[133 169 155 124 146  62] : suda
[119 119 131 121 139 129] : mak
[147 161 130 161 116 163] : kanar
[105  80  88  64  95 178] : mup
[147 161 130 161 116 156] : kom
tags:
[116] -> J211
[80] -> J344
[94] -> J999
[95] -> J733
[115] -> J389
join mup 5:   J733
find: [133 169 155 124 146  62]  suda
find: [147 161 130 161 116 163]  kanar

[102 134 107 109  81 157]  depo
[165 114 146 105 162 117]  sata
[104 147 121 148  88 134]  Vege
[187 114 119  93 160 116]  bebad
[143 114 101 101 143 152]  sok
tags:
[134] -> J906
[113] -> J965
[133] -> J385
[108] -> J963
[109] -> J688
[114] -> J663
join depo 2:   J906
find: [143 114 101 101 143 152]  sok
find: [165 114 146 105 162 117]  sata
find: [187 114 119  93 160 116]  bebad
find: [102 134 107 109  81 157]  depo

[110 151 152 103 165 121 162 130 149 119 153 110  86 130 121 143 131 131
 148 164 157 125 141  95 112 179 110 140 133  83 135 165 100 131 101 155
 127]  zited
[ 76 157 125 147 138 165 152 105 116 133 140 143 139 167 121 137 148  96
 108 183 111 139  85 149 117 176 139  90 128  89 125 129 171 120  80 134
  81]  Zib
[110 151 152 103 165 121 162 130 149 119 153 110  86 130 121 143 131 131
 148 164 157 125 141  95 112 179 110 140 133  83 135 165 100 131 101 163
 146]  met
[ 76 157 125 151 138 165 152 105 116 133 140 143 139 167 121 137 148  96
 108 183 111 139  85 149 117 176 139  90 128  89 125 129 171 120  80 134
  81]  Rebag
key -> tag
[176] -> J731
[166] -> J181
[138] -> J228
[165] -> J761
[137] -> J262
join Zib 5:   J228
find: [ 76 157 125 151 138 165 152 105 116 133 140 143 139 167 121 137 148  96
 108 183 111 139  85 149 117 176 139  90 128  89 125 129 171 120  80 134
  81]  Rebag
find: [110 151 152 103 165 121 162 130 149 119 153 110  86 130 121 143 131 131
 148 164 157 125 141  95 112 179 110 140 133  83 135 165 100 131 101 155
 127]  zited
find: [ 76 157 125 147 138 165 152 105 116 133 140 143 139 167 121 137 148  96
 108 183 111 139  85 149 117 176 139  90 128  89 125 129 171 120  80 134
  81]  Zib

[115 115 132 107 120 145 116 136 148 131 128 147 146 124 108 117 128 139
 130 153 122] : Pume
[122 123 126 112  90 108 109 140 109 157 125 128 118 117 136 153 116 140
 128 142 129] : Gelu
[138 126 130 119 153 109 148 114 117 191 137 158 124 142 131 135 131 157
 119 110 108] : kuv
[131 131 127 120 129 127 120 115 129 139 130 136 138 126 122 118 132 131
 110 120  99] : Fal
[124  76 129 126 133 152 130 166 134 134 118 161 155 134 136 137 146 147
 160 164 104] : vedis
key -> tag
[153] -> J736
[139] -> J866
[134] -> J362
[191] -> J548
[190] -> J168
[192] -> J695
[135] -> J186
[157] -> J217
join kuv 10:   J548
find: [122 123 126 112  90 108 109 140 109 157 125 128 118 117 136 153 116 140
 128 142 129]  Gelu
find: [124  76 129 126 133 152 130 166 134 134 118 161 155 134 136 137 146 147
 160 164 104]  vedis

[175 132 130 127 172 173 142 127 123 132 183 116 126 182 108 146 143 114
 125 120 122 136  99 129 139  92] : zegis
[175 132 130 127 172 173 142 127 123 132 183 116 126 182 108 146 143 115
 153 129 112 162 117 116 154 121] : zoku
[175 132 130 127 172 173 142 127 115 132 183 116 126 106 108 146 143 115
 153 129 112 162 117 116 154 121] : nodus
key -> tag
[115] -> J745
[113] -> J674
[127] -> J901
[114] -> J73
[183] -> J533
join zegis 18:   J73
find: [175 132 130 127 172 173 142 127 123 132 183 116 126 182 108 146 143 114
 125 120 122 136  99 129 139  92]  zegis
find: [175 132 130 127 172 173 142 127 123 132 183 116 126 182 108 146 143 115
 153 129 112 162 117 116 154 121]  zoku

[115 146 184  73  91  94 120 152 160 188  76  66 107  89 160  77 121 100
 189  75 109 188 186  78 156  68 156 141 148 136 190 155 133 143 163 188
 154 191 163 122 133 145 133 137 128  95 166  72  85  95 184 104 118]  Gati
[159 130 148  81  70 125 158 153 108 137 151 174 179 146  88  77  66  69
 106 188 159  99  97 171 175 108 188  79 184 150  75 189 138 156 179  83
 140 185 148 112 121 140 108 106 104 190 137 179  99  97 165  91 132]  mif
[119 161  81 127 153 172 138  84 171 186  81  71  93 167 107  67  80 144
 173 136  87 122 135 160 181  89 166 165 133 184 180  87 131 154 161  83
 176  97  67  96 116 140 180 158 159 107 135 118 185 125  96 131  87]  Dis
[105 138 165 126 117 126 142 140  93  77 138 185  86 162 154  71 175  73
 190 100 118 156  90 164 108 114  93 186 163  82 151 174 183 124 102  66
  90 121 153  72 150 146 182 128 159 180 181 182  69 187 127 107  95]  Variz
Table of tags by key:
[175] -> J754
[190] -> J479
[156] -> J655
join Gati 25:   J655
find: [159 130 148  81  70 125 158 153 108 137 151 174 179 146  88  77  66  69
 106 188 159  99  97 171 175 108 188  79 184 150  75 189 138 156 179  83
 140 185 148 112 121 140 108 106 104 190 137 179  99  97 165  91 132]  mif

[114  69 149 105] : Nid
[144 186 121  88] : desa
[123 163 126 112] : dova
[112 139 123 167] : meguv
[113  66 131 122] : zifu
[113  66 142 122] : dag
tags:
[114] -> J596
[66] -> J436
[113] -> J679
[65] -> J213
[144] -> J905
[112] -> J270
join zifu 1:   J679
find: [113  66 142 122]  dag
find: [114  69 149 105]  Nid
find: [123 163 126 112]  dova
find: [144 186 121  88]  desa
find: [113  66 131 122]  zifu

